In the rows, 128 means zero.
The rows of A fall into 4 groups, and each row is roughly a mix of its group's hidden directions; some rows fit no group.
A (148 x 10):
[[105 125 101 170  84  97 148 129 126 117]
 [149 150 158 151 120  95 162 161 142 147]
 [151 167 172 125 140 113 115 128 168 116]
 [111  59 123 133 138 124 151 115 148 133]
 [166 151 130 145 127 101 118 121 133 185]
 [114 132 164 130  84 109 140 100  87 129]
 [145 103 131 117 181 141 126 124 168 102]
 [126 169 107 132 177 104 115 137 152 147]
 [116 135 103 106 123  92 132  75 149 147]
 [109 115  67 142 109 151 113 139 147 111]
 [ 69 120 123 109 137 153  93 148 134 128]
 [128 139 173 140 108  80 133 146 108 153]
 [116 143  70 107 124 106 130 141  97 106]
 [150 112 108 151 125 161 131 178 140 159]
 [103 143 126 140 108 140 196 122 135 117]
 [192 139 143 113 124 129 125  93 109 116]
 [167 143 169 118 165 103 104 133 132 113]
 [ 62 112 109 121 159 123 141 138 130 133]
 [103 103  81 133 123 165  94 138 131 144]
 [182 122 134 118 106 155 111 102  95 136]
 [143 120  98 141 123 122 120  69 101 154]
 [140 140 178 139 109 121 141 173 153 114]
 [140 117 172 119  89 137 136 150 109  88]
 [155 140 136 122  98  87 144 128  78 120]
 [133 116 179 111 148 108 147  96 100 113]
 [147 125  93 141 118 165 175 116 128 101]
 [ 96 109 140 121 123 125  86  99 160 162]
 [124 128  68 128 131 145  87 120 153 133]
 [ 75 114  91 128 142 160 101 133 135 133]
 [140  88 133 116 156 156 161  94 149 114]
 [167 116 143 146 153 132 143 156 131  78]
 [ 89 126  95  88 126 110 139 122 141  89]
 [111 157 130 150 110  89 130 124 139 180]
 [113 114 143  98 163 156 130 132 134  75]
 [118 152  86  98 145 113 155 127 112  89]
 [156 151 166 106 159 131 152 153 153 111]
 [136 113 111 114  97 127 180 123 160 157]
 [143 189 124 129 121 118 133 146 100 160]
 [165 152  88 128 130  81 125 118 149 128]
 [135 109 146 153 114 159 129 180 147 156]
 [172 134 103 133 157 140 128  98 129 171]
 [134 118 149 142 115 142 108 110 144 193]
 [157 139 111 103 169 155 125  84 133 138]
 [165 152 154 139 145 139 145  98 172 138]
 [134 129 111 144 115 122 150 140  60 147]
 [146 136  86 146 135 156 132 130 174 158]
 [130 143 107 145  79  86 148 131 132 157]
 [132 124 143 132 126 118  88 159 146  72]
 [116 124 169 126 129  79 160 140 104 145]
 [118 122  96 113 158 153 143 160 170 149]
 [154 146 157 151 113  97 114 153  84 128]
 [ 76 144  90 111 111 121 138 138 131 160]
 [112 111  97  82 109 139 141 121 171 144]
 [127 153 145 143 127 107 133 195 144 120]
 [152 133  98 121 148 133 184 129 151 153]
 [128 119 160 143 113 133 152 115 102  70]
 [158 160  90 119 141 117 113  98 163 113]
 [ 97  89 123 124 127 141 138 125 174  90]
 [158 140 116 110  86 145  98 126 134  85]
 [ 84 113  96 115 108 162 107 125 129  97]
 [177 133 153 119 180 122 130 106 127 131]
 [ 85  94 153 133 138 132 137 176 119 116]
 [151 126 115 138 150 138 104 154 179  96]
 [133 100 124 112 100 143 118  70 109 107]
 [134 119  68 125 159 152 108 110 148 125]
 [136 118 140 161 111 144 157 105 182 138]
 [184 120 150 136 101 161 120 131 144 108]
 [177 142 149 134 110 140 117 166 133  94]
 [142 149 123 150 154  96 153 163 161 151]
 [131 153 145 119 141  79 117 172 123 155]
 [146 150 120 133 124 104  98 161  83 157]
 [ 88 127  72 124 151 138 101 124 114 139]
 [142 122  75 138 169 153 121 147 151 124]
 [125 113  88 126 186 130 153 120 149 132]
 [ 64 140 142 114 112 114 110 143 101 122]
 [ 93 101 138 142 135 139 135 190 133 134]
 [143 146 114 124 148 118 187  95 113 143]
 [102  73 112 101 142 142 114 104 122 107]
 [ 71 128 103 113 139 142  92 110 111 132]
 [106 107 147 146 185 152 141 136 153 141]
 [100  80  93 139 102 139 151 133 107 142]
 [140 147  91 125 142 144 139 119 141 188]
 [133 102  94 150 131 169 161 110 156 116]
 [135 141 110 129 148 133 177 144  83 102]
 [159 171 135 117 141 122  85 141  95 118]
 [119 158 186 111 119 103 125 142 117 103]
 [ 88  69 123 111 135 121 151 118 118 117]
 [ 88  95 171 140 132 160 152 134 123 125]
 [136 121 124  96 151 134  71 107 148 150]
 [ 88 123  92  96  96 114 147 128 156 138]
 [169 136 112 166 126 107 166 154 148 126]
 [119 127 160  96 181 131 146 105 122 105]
 [137  94 134 130  92 167 126 126  81 123]
 [113 148 133 161 122 137 116 147 107 188]
 [ 63 139 134 128 137 105 125 119 133 163]
 [128 169 165 108 167  94 129 116 137 119]
 [ 96 125  99  88 132 108 101 100 156 117]
 [ 78 141 103  90 103 131 102 119 116 140]
 [150 121 130 126 144 123 109 140  69  89]
 [188 135 137 144 114  88 130 130 128 104]
 [ 84 107 130 111  98 165 108 141 111 105]
 [120 150 128  96 187 124 117 104 128 102]
 [146 108 134 109 154 158 104  76 139 110]
 [ 78  91 139 111 127 165 125 108 127 112]
 [176 134 115 152 157 154 166 109 130 130]
 [187 141 114 142 106  97 137 117 142 149]
 [124  95  95 130 111 183 120 117 102 132]
 [104 170  82 109 128 102 109 126 106 126]
 [168 142 119 169 151  94 128 156 140 115]
 [166 104 109 136  98 174 114 143 108 139]
 [154 147 170 118 116  87 134  98 107 111]
 [135 160 141 151 108 122 181 123  98 148]
 [192 125 149 147  96 138 138 136 142 126]
 [ 81 126 140 122 122 152  75 145 115 135]
 [162 137 149 152 150  92 136 169 152 135]
 [126 136 159 151  96 148 103 135  91 165]
 [129 140 111 160 140 134 128 191 138 153]
 [126 152 110 162  89 135 161 136 112 164]
 [112 103 166 120 147 150  89  90 137 136]
 [142 193 159 133 104 120 114 133 121 128]
 [107 157 115 120 182  91 135 118 138 146]
 [143 154 137 112 163  83 120  93 145 111]
 [128 124  89 165 115 135 124 165 150 164]
 [134 116 116 132 144 103  92 154 170  90]
 [ 72 107 137 133  87 145 113 120 121 148]
 [175 131 135 106 108 152 144 123  94  94]
 [125  92  85 120 139 166 134  94 108 137]
 [165 106 140 118 156 160 145 100 157 105]
 [ 92 135 133 140 146 129  65 150 122 123]
 [126 171 154 131 131  80 141 141 160 136]
 [100 133  87 140  96 108  91 140 153 116]
 [154 103 161 117 132 142 154  77 145 124]
 [ 92 101 125 150  90 130 147 145 164 107]
 [133 176 139 126 104 102  87 118 103 143]
 [158 169 144 133 123  85 119 138 155 155]
 [140 151 104 129  91  94 142 102 126 169]
 [ 99 125 104 114 109 147  78 100 118 154]
 [164 117 153 138  70 130 136 143 108 116]
 [158 159 114 170 128  92 124 141 123 159]
 [134 161 148  92 164 127  99 114 149 155]
 [ 94 119 119  93 143 170 122 108 124  91]
 [143  87 121 124 147 123 187 104 131 129]
 [ 98 118 108 102 181 136 138 118 160 115]
 [117 145 159 144 131 137 116 118  63 116]
 [148 135 119 183 141 162 119 136 156 153]
 [144 145 154 150 179  93 135 129 156 131]
 [141 109 139 106 105 165 105 102 101  90]
 [105  96 150 120 112 102  78 145 145 113]]
One row of each group comes first, with its name. Which group is each row after those in?
[ 94  93 135  98 132 142 119 102 145  85]
M
[192 133 154 124 119 114 148 100 125 123]
H
[169 136  99 148  82 132 134  97 113 127]
K
[138 156 101 132 118 113 177 115 112 168]
S

[103 134  80 122 167 121 114  96 123 153]
H
[112 123 155 115 179 105 159 102 120 106]
K
[ 75 131 134 138 126 132  76 148 123 145]
S
[ 79 105 106 123 136 173 148 134 127 107]
K
[ 90  86 111 130  94 149 122 102 146 141]
M
[137 123 121 131 142 102 112 182  95  96]
M
[ 75  97 132 133 101 163 113 119 136 142]
H
[152  86 116 126 124 181 132 122 135  98]
H
[116  83 106 139  96 121 168 132 102 141]
H
[ 87 146 172 102 125 102 125 128 104 105]
H
[160 109 139 146  65 139 130 117 115 143]
H
[ 98 127 124 130 142  91 108  80 112 158]
K
